Each named turn below is shown by a few rows before and after it. Which turns, in which order, take the first row of each later pair to the second? The first pair is answered.
Puz:
[  5   9  10  19   6   5   0  -5   4   7  10  -9 -11  -9   0  -4  -6  -6
 -26   8  -2] => [  5   9   4  19   5   7  -4  -7   6   5   2  -3 -12  -5  -6  -3  -7 -11
 -20  17   0]
[-13  12   4   2  -6  -8  17  11  -4   3  21  -4  14  -6  -8 -15  -2  -4
  -4  15   0] => [ -9   8   5  10  -2  -5  11  19   9  -1  27  -8   9  -5  -4 -11  -9  -2
  -9   7  -2]
[  4  -7  10  -8   9  10  -8  17  -2   7  28 -15   8  -5  -9 -10   8 -19
  -4  -2 -18] => [  6  -6   5  -7  12  13 -18  16   8   3  24 -11   1  -1 -15  -3   5 -24
  -3   4 -20]
Koman:
[  2  -7 -39  -7 -22   4   2  -5  -7 -11 -20   5 -19 -26  -6  -2  -1  16
  34 -25  25] => [-13   1   2  30  12  -1   8  22  26 -19  39 -12  -7  -9 -14  15  -4  19
 -17 -23   7]
[  1  -6   5   6   7  -3 -12  10   6  -8  -5  -1  -7  -7  -2   0 -10   7
 -12  -5  -5] => [ -8   2   7  -2   6  -8   8  -2 -13   4  -3  -3   9  -7  -4 -11   5   9
  -6   2  -3]
[ 23 -16   6   0   0   3 -27  14   9  -4  -1  -1  -6 -16  15   5  -9  19
   5 -18   6] => [  2  -2  30   5  13  -7   6  -2 -13   4  24  -5  23 -10   8  -2   9  19
  -8  -5   6]
buz:
[-29  14 -12   0  10  -9  21 -41 -25  10 -10   5  20  11  -8 -11   8  -2
  17  27 -18] => [-14   6 -17  19  16   1 -20 -18  27  -9  -6  13 -12  20 -16  12 -17 -16
   3  30 -28]
[-31  10  15  15  25   9  12   7  15   5  13   8   5   7  -4  11   4  -9
 -14  18 -25] => [-11  -4   9  13  13  17 -13  27  29  -4   8   3 -17 -12  11  14 -16   4
  -8 -12 -21]
[  2  12  -9 -24   6  -4   3  -4  24   9  19 -16   9  -5  -9   8  -1  16
   8  -9  -3] => [  1  12  -8 -25   7  -5   5  -6  22  11  22 -14  10  -3 -13   9  -1  16
   8  -6  -3]
Pairs:
Between the rows of a pair lie two turns.
[-11   9  10   0  -1  -4  17  -6 -16   6  13  -3  11   4   5  -3   4   3
   0   5   1] => [  2  -1   1   8  -1   5 -13  12  12  -6   9  -3 -15   2   7   7 -18   2
  -1  -9  -1]  buz, buz
[  2  -1 -19 -13 -16   1   3 -12 -19   0 -18  -3   1 -16   7 -17   1  22
   9 -28   7] => [  5  -4 -19   9  -1   5 -27   2  27 -18 -10   3 -17   9 -13  10 -17   0
 -10  -4  -5]  Koman, Puz
[ -4  15  13  25  12   2  17 -18  -2 -12  -1  11  19   7  -1  23   9 -13
  14  15 -13] => [  2  11  12  31  16   4   4  -9  15 -16   1  11   8   7  -2  29  -1 -13
   7  10 -16]  Koman, Koman
[-16   0 -16   4   3   4 -10 -12  10  -9 -13   9  -3  21 -15   6  -5 -19
  -3  32  -6] => [-12  -2 -11  10   5   9 -20  -3  22 -10   0   6  -8  19 -11   8 -10 -14
 -14  22 -11]  Puz, buz
[  9   3  16 -10  -1  16  -9   2   7   0  -9 -17 -17  -9  18  -4  -6  12
   9  -4   5] => [ -8  14  20  -2  11   9   3 -13   3   0   0 -10  -3  12  -1   2   5  -4
  -1  28  -2]  buz, buz
[-12   6  22 -11  -2  -7  24 -13 -19  10  18 -15  28  -5  11  -6  16   7
  -1  -4   0] => [ -2  -2  -3 -28 -19  -2  11 -18 -25   9 -15  -8  15 -10  11  -9  10   1
  21  -3   5]  Koman, buz
[ -7  -2  -7  -2   0   7   2  -7  -2   4 -15   1   3   9   0  -1   1   1
  13   6  -8] => [ -5  -4   3   5   5   4   4   3  -2   5   6  -8   3  -1   9  -5  -3  15
   2 -12  -6]  Puz, Puz
[ -9  -3  31   7   7   0  -4   5  30   4  12  -5   1  -3   5   3 -13   5
 -29  -5 -22] => [-13  -2  33  -4   0   0  16  -5   2  12   9 -11  14 -13  12 -12  -3  14
 -18 -15 -16]  buz, buz
[-10  18  27  -8  14   1  24   7 -11  10  16 -25  -1 -14  -1  -4  -1  18
 -10   0 -12] => [  0  12   5  -4  12  12 -14  12  25  -5  -7 -11 -30   1 -18  19 -20  -9
  -6  17 -20]  Puz, Puz
[ -2   4  20  19  18  -6   2  26  12   6  32 -10  -4  -4   7   4  -1  14
 -18 -16 -13] => [  7  -3   1  18  12   0 -23  29  31  -3  12   0 -25  -1  -1  15 -15  -1
 -11  -6 -14]  buz, Puz
[ 13  -9  12  34 -16 -18   8   0   1 -11  -4   1   4 -10   4   1  -2   2
 -26 -23   2] => [  4  -6  11  31 -12 -18  15  -9  -3  -8  -1   2  11   0  -2   3   3  -5
 -27 -11   0]  buz, buz
[  3  12  -7   4   8  -7  -6   2  25   1  -6  35  -7   9   5 -14 -16   1
  -3  19  -8] => [ -2  16  11   6  14 -11  12   3  13   8  16  27   7   1  14 -23  -7  16
 -14   3  -9]  buz, Koman
[  8  -8 -25   4  -9   1 -22  -8  -9  -7 -14   9  -9  -4   0  -2   4   1
  11  -1  -5] => [ -6  -1  -7  22  10  -5 -17   0   7  -8  10   8   1   8  -9   5   6  -4
 -15   9 -12]  Koman, Puz
[-12 -11   4   0  -3   1  -5 -14   9   5  -8  12  14   3 -10   8  -8 -24
   3  33  -5] => [  5 -19   0 -13 -19   3  -9  -5  -5   5 -15   3   6 -21  16  -5 -13  -1
  20  -5   5]  buz, buz
[ 12   1 -24  -5  -5   6 -11   3   1   1 -13   6  -9   0  -7   1  -9 -10
  15   4   0] => [  9   1  -7   9   8   5 -12  17  16  -5   9  -3 -12   3  -6  10 -15  -7
  -8  -2  -5]  Puz, Koman
[ 27  -5 -14 -23  -8  -3   7  11 -19  -2 -16  -1  -6 -20   3  -7  10 -11
  27   5  -8] => [ 15   4   8 -18   2  -9  32   5 -30   5   5  -3  10 -14  -4 -11  23  -7
  16  17  -9]  Koman, Koman
[  3  -7  -8  15  13  -4  -4  11   6  -6  -4  24 -22   3  -5  19 -17  -1
  -1  24 -10] => [ -1  -8  -3   0   2  -6  22   0 -31   5 -10  17  -6 -15  14  -4  -3  17
  13   4  -2]  buz, buz
[ -1  -7   4 -18  -9  -8   8   5 -30  16  -6  -2  14 -15   2 -11  18   6
  -5  -5 -15] => [  3 -10  -1  -1   0  -2 -21  22  16  -2  -4   5  -7   0 -13  13   0  -8
 -21   9 -24]  buz, buz
[ -7   7  -2   3   3   8  15   1 -16   6  -7  -5  21  13 -11  -4  -4  -6
  -6  10  -4] => [ -4   7  -8  -1   0  10  11  -1 -12   3 -11   1  16  13 -14   0  -7  -8
  -3  14  -5]  buz, Koman
[-11  10  15 -10   4 -10  13 -27 -14  22   7   6  23  -8  -6   5  21 -13
   3  14 -25] => [ -8   7   3 -13   3  -9   2 -31  -6  16  -7  15  12  -1 -13   8  16 -22
  12  25 -26]  buz, Koman
[-17  12  14  -5 -12  -7  19  -2  -5   6  -4   5  -1   2  11   3 -10  -7
   2   8   1] => [-13  11   8  -4 -14  -6  10  -3   0   5 -11   9  -7   6   7   8 -13 -12
   5  12   3]  buz, Koman
[ 11   1   2  -5  -5  11 -21  13   9  -2 -24  27 -17   2   1   0 -16  -2
   4  12   5] => [  3   9  30   6   9  11  -5  24  13  -1  10  15  -4   1   6   3 -12  13
 -20  -1   1]  buz, Koman
[ 19  -9 -11 -14 -18   3   0   8 -28   5 -16 -10  -4 -17  25 -16   0  25
  24 -41  10] => [ -8  10  -6  16  15   1  -5  -7  17 -12   1  11   1  42 -28  20   8 -26
 -12  38 -13]  buz, buz
[-11   6  13  17  -5  -6   6  -8  19   2   3  11  10  18 -29   6  18 -16
   5  42 -14] => [ 17 -14   2  -5 -29   3  -9  11   2   5  -8  -3  -8 -28   9 -12   1  25
  28 -23  -1]  buz, buz
[  7  -6  -5   4 -15  -1  -1  -3  -5  18  -2  22  -5  18  -8   5   3   8
  -4   9  -9] => [  9  -7   4   6 -12  -2   8   1 -10  21   9  16   2  10   0   0   5  17
 -11  -3  -9]  Puz, Puz
[-27  14   2  -7 -15   3   9 -10 -27  25 -23   0  -2   5   9   3   1   7
  10  -3  11] => [-24  11  -6   4  -6   6 -11  -1   8   9 -23   7 -13  22  -6  20  -9  -8
  -2  13   7]  buz, Koman
[ -6   3  -1   0  -3  -6  10 -11 -11  -7 -13   5   3   2  10  10   3  -3
  12  10   5] => [-1  1 13  6  2 -6  6  6 -3 -9  4 -3 -3 -6 18 11 -2  9  0 -8  5]  Puz, Puz
[ -9   7  10   2   4   3   7 -14  -4   3  18  -4  11  -6  -9 -13   3   9
  -6 -11  -1] => [ -2   0   8   4   3   4  -1  -4   4   1  20  -5   5 -10  -4 -10  -6  14
  -9 -19  -2]  Puz, buz
[ -1  -2  27  21  16  -6   6  17  10   7  36  -3   6   1   7   5  -8  12
 -24 -14  -3] => [ 12  -9   9  18  11   1 -22  18  33  -4  13   7 -14   5   1  17 -23  -6
 -13  -6  -3]  buz, Puz
[ -7  14 -15   6  21  -6  22  -9 -32   5 -21 -13  10  -1 -13  -9   8  -7
   3  20   0] => [-13  11   3  23  34 -10  19   4 -12  -1   4 -18   7   6 -14   0   6  -7
 -16  21  -5]  Koman, Koman
[  5  18 -12  17   4  15  -9   4  13 -21   9  16  -9  22 -14  32 -11 -21
 -14  46 -26] => [ 20   8 -29   7  -6  19 -27  10  17 -21  -7  17 -25  11  -5  32 -20 -15
   1  31 -23]  Koman, buz
[ -4   6  18  18  -5  10  -2   2   5  -3  41  14   2  -6   9  -4 -11  18
 -24  13 -13] => [  8  -6   2   7 -19  14 -17   8   3  -5  23  16 -16 -22  20  -9 -22  25
  -5  -7  -6]  Puz, buz
[ -2  -2  22   8  12   5   3  15   7   4  29 -14   8  -2  -2   1  12  13
 -23  -9  -2] => [ 10  -8   0 -14 -10   6   2   9 -15  10   2 -13   1 -21  12 -13   9  20
   8 -23   8]  Koman, Puz
[  1 -13   0  -7   0  -3   5  11  -7   3 -12  -4   1  -6  -6 -23  -6  27
  15 -17   1] => [ -8  -5   4  -6   5  -8  13   0 -16   6  -6  -2  11   5 -12 -24   3  24
  15  -3   1]  Puz, buz
[-10   6  12   2   1  -2  16   4  -9   6  14   0  13   0  -1  -8   7   6
  -6  -5   1] => [ -4   2  -3  -9  -9  -2  12  -2 -17   8  -3   2  11  -4   2 -13   4   6
  12  -9   6]  Puz, Koman
[  6  -7   2   7   8  15 -21  17  31 -18   7   1 -23   2 -12  12  -6  -1
  -6  -2  -2] => [-11   5   4   6   9   8   2  -7  13  -8   4   7  -2  18 -29   9  13 -15
  -5  28  -7]  Puz, Koman
[-19 -24 -10  -2 -13 -26  39 -20 -20   2   2  -2 -12  11  -8   0   5   7
  20  -4  -3] => [ -5 -33 -18   9  -9 -20   4   0  18 -13   2   4 -36  18 -12  20 -16   2
  11  -4 -11]  buz, buz
[ -3 -13  -2  -1 -20  19  11 -17 -25   9 -10  12  -5 -19   3  -9  17   2
   8 -19  -3] => [-12  -5  18  12  -8  14  23 -14 -24   8   8   7   8 -12   1  -3  23   4
 -10 -18  -4]  Koman, Koman
[ 10  -8   9   1 -20   1 -19   1  30 -11 -11   7 -24  10  19  37 -12  18
  19 -31 -34] => [ -8   3   0 -19 -28  -5  15 -34 -16   5 -30  16   3  17   8  17  15   9
  39  -3 -28]  Puz, Puz
[ -5  17   3  -5   5  -3  17 -11 -28  -4 -11  -5  18   9  14  -6  10  -4
   9   6  11] => [  1  16  -8   0   9   3  -4 -10  -2 -13 -20   5   6  22  -1  10  -4 -23
   8  22   6]  buz, Koman
[  0  17  18  17   8 -15   1  -1  13 -11  13  14  18  38 -13   4  11 -29
 -10  21   4] => [ 17   4 -16  -4 -16  -7 -21  -1  11 -16 -27  21  -5  29  -5  -1  -2 -29
  23  10  12]  Koman, buz
[-12  11  20   9  -1  -4   2   3   1  -5  21 -10   7   9  -8  -2   8  12
 -17   3  -7] => [ -1   1   8   8  -8  -1 -18  15  17 -11  14  -5 -11   7  -7   5  -8   9
 -15  -5  -6]  Koman, Koman
[ 11  -7  -3   3   0   5 -12  15  19   0  -1 -12 -13 -11  17   5 -22   2
   4 -20  21] => [  7  -7 -10 -13 -12   7   2   1  -5   9 -16  -9  -3 -14  20  -4 -12   2
  20 -16  25]  Koman, Koman
[ -4   8 -20  11  11   1   9 -12 -16  27  -1 -22   5   3  16   1  22   8
  -1  -5 -13] => [  1   4 -34   9   8   3  -7 -16  -4  20 -17 -15  -4  13   6  10  15  -8
   5   8 -13]  buz, Koman
[ 16  -7  -6   4  -2   5 -29  20  22  -9  -1  -2 -18  -7   8   7 -23   5
  -6 -17  -4] => [ -1   6  21  15  11  -5   2  16  10  -3  28 -11   7  -1   4   4  -5  12
 -28 -13  -9]  Koman, Puz
[  2  -4 -21  -8 -13  -8  17 -18  -5   4 -27   4  -5 -18 -13  -2   0  -6
  24  25   1] => [ 15 -15  -5   1  -8  -3   4  18  16  -1   1 -12 -15 -34   8   1 -17  22
   7 -18   0]  Koman, buz
[-11  10  20   9  10   3   8   6   5   4  32  -8  13   3   6  11  13   5
 -27  10 -11] => [  3   0   0 -20 -14   6   8  -2 -24  12  -4  -4   8 -22  27 -11  11  15
  12 -15   3]  Koman, Puz
[  2 -26 -18  -6 -21   0  21  -5 -54  25  -9 -28  10 -32  22 -13 -13   7
  11 -27  -5] => [ -2 -25  11  18  -2  -1  16  17 -28  17  27 -39  13 -30  22  -3 -22  16
 -23 -38 -17]  Puz, Koman
[ -2  -8 -14  -7   0  -7   6 -17  -8  -5 -19  13   2  -2  -1   1   1 -12
  15   7   1] => [  8 -18  -3   1   3  -7  -3  10   5  -9  -1   3  -9 -15  13   3 -13   5
   3 -21   0]  Koman, buz
[ -1 -17  -4  16  -1 -27  -1  26 -13  12  16 -17  -5  -2   9  -7  -2   7
  13   7  12] => [ -2 -16  -4  23   4 -28  -3  21  -7   8  20 -12  -7   6  -2   0   0  -4
   8  23   5]  buz, buz
[-14   4  -5  25 -26  -1  -9  11 -30 -18 -13  21 -18   5 -20 -18  -7  -4
  -3  16   2] => [-19   6   7  32 -16  -2  -6  21 -21 -19   4  15 -14   7 -16 -14  -6   3
 -19  11  -1]  buz, Koman
[ 13  -6  -2  -6  -5  11 -17   4  26 -12  -6  -3 -11  -2 -17  16  -4 -13
  12  13  -3] => [  4   2   2 -22 -12   3  12 -13 -16   2  -6  -6  14 -13  -9  -4  17   1
  25   7   5]  buz, buz
[ -7  -5 -17 -19 -17  -4  -6 -15  -5 -15 -31   8 -28  17 -18   2 -16 -13
  34  20   5] => [  0 -14   5   5  -4  -1 -27  18  30 -28   1  -4 -40   9  -8  10 -34   4
   7  -9   1]  Puz, Koman
[  6   4   7   6 -11  -9  -4  -4   6  -2   7  15   6  17 -10  10  13  -2
  -5  16   2] => [ 16  -3   4  -3 -21  -9  -5   6  -4   1   2   9   1  -3   9  -1   7  16
   6 -12  11]  buz, buz
[ 12   6  17  -8   4  12  11   8  -1   6   8   2   6  -6  -3   0 -11   4
   2 -14   1] => [ 15   4   5 -14  -4  13   6   1  -4   5  -7   7   0  -3  -3  -2 -12  -1
  14  -8   5]  buz, Koman
[  2  -6  -6  -8 -15 -14   7   4  -5 -16 -12  -6 -12  14 -16  12  -2 -20
  -7  27  10] => [ -5  -4  14  -6 -10 -18  25   9 -18  -7  11 -21   4   0  -1   0   4   3
 -18   2  10]  Puz, Puz
[ -2  -7  12  -2   8 -11  17   0  20 -20  18  -4   4  40   2  -2  11  -4
  -9  63   0] => [ -1  -5  22 -11   0 -13  42  -9  -9  -5  23 -13  18  25  17 -22  23  12
   0  44  12]  buz, Koman
[  1  13  -4   5   7   5   4  -9  17  -4  -7  10  -5  10 -25   8   0 -14
  17  29  -1] => [ -7  16  17  16  18  -1  22  -4   9   2  25  -3   8   5 -15   2   9   1
   2  15  -2]  buz, Koman
[-12  -1  16  28  19  14  14   6  28 -13  12   6 -14  31 -18  27  -3 -19
 -32  16 -24] => [-15   0  18  -3  -3   7  57 -12 -42  12   3  -8  14  -2   8 -11  23  12
   0 -13  -7]  Koman, Puz
[-13 -20  26  16   3  12   1  13   7 -15  30  -4  -2   1   5   6   4  14
 -19 -21 -13] => [-20 -13  31  14   4   8  16   3  -8 -12  29  -5   9   3   8   1  13  14
 -16 -15  -9]  buz, buz
[  3  -2 -14 -10  -4  -5   2 -12  -2  -3 -18  15  -5  10   6  -4  -3  -5
  15   7  -1] => [  2  -2   9  -6   2  -7  14   2  -8   2   6   2   5  -3  18 -12  -4  14
   4 -16   1]  Puz, Puz
[-18   7  32  22  15  -3  14  -3 -22  12  30  -7  31  14 -10 -10   6 -29
  -6  24  16] => [  3  -6  36  33  14   2 -15  30   9   0  41 -16   4  -1   6   3 -23 -13
 -15 -10  13]  Puz, buz
[ 22 -11 -15 -22 -19  -5 -17   7 -15  -6   7  16  -7  -3  -6 -16 -11 -10
  32  -6  -1] => [ 11  -6   6 -20  -9 -12  12   7 -31   4  26   5  12  -5  -1 -25   5   2
  22 -13  -2]  buz, Puz
[  5   7 -15 -22 -17  13  -4 -14 -10  -6 -20   9  -2  -7   5  -8   5  -3
  27  -4  -2] => [ -2  12 -13 -11  -8  15 -11 -12  12 -14 -16  17  -9  11  -8   8   1 -21
  13  20  -5]  buz, buz
[  0   3   9  15  -4  -4   7   0  -2  -8  19  -8  15  14 -14  12  -5  14
  -7  -7   6] => [  6  -3   2  13 -10   1  -8   9  11 -14  11  -7   5  13 -11  19 -15  14
  -4 -10   6]  Koman, Koman
[  0  -2  12  19  17 -14 -17  27  37 -18  27  -5   6   7   8  13 -11   6
 -26  -6  -5] => [-12   8  18  -2   7 -22  25   8 -14   5  25 -15  36  -9  19 -17  12  23
  -9 -13   7]  buz, buz
[  5  11 -11   3   8  -4 -18  -3  29 -13 -13  14 -11  31 -16  13  -6 -34
   2  15  -7] => [  5   9 -20 -11  -1  -4 -10 -13  15  -9 -25  15  -9  27 -17   4   2 -31
  14  18   0]  Koman, Koman
[-10 -15  -8 -12 -27  17  15  -2 -39  13 -15 -10  18 -14  24 -30   8  23
  15 -27  -1] => [  0 -23 -33   2 -25  28 -35   4  16  -9 -39  12 -15  15  -5   5 -16 -18
  12   9 -12]  buz, Koman
[ 16 -25   3  -2 -17   4 -14  31  18   9   4  19 -15   0  18  14 -39  -8
 -16  -8  -4] => [-11  -9  15 -12 -13  -7  39  -4 -29  28  11  20  25   8   5  -6  -2 -15
 -12  19  -4]  buz, buz
[ 11  -1  -1  -3 -20   6  -7  11  10   4 -20  -7 -25  -2  -1 -11  -7   6
  13 -20   3] => [  8   2   9   9 -10   5 -10  17  22   0  -2 -11 -25   5  -4  -3 -11   5
  -3 -15  -4]  buz, Koman
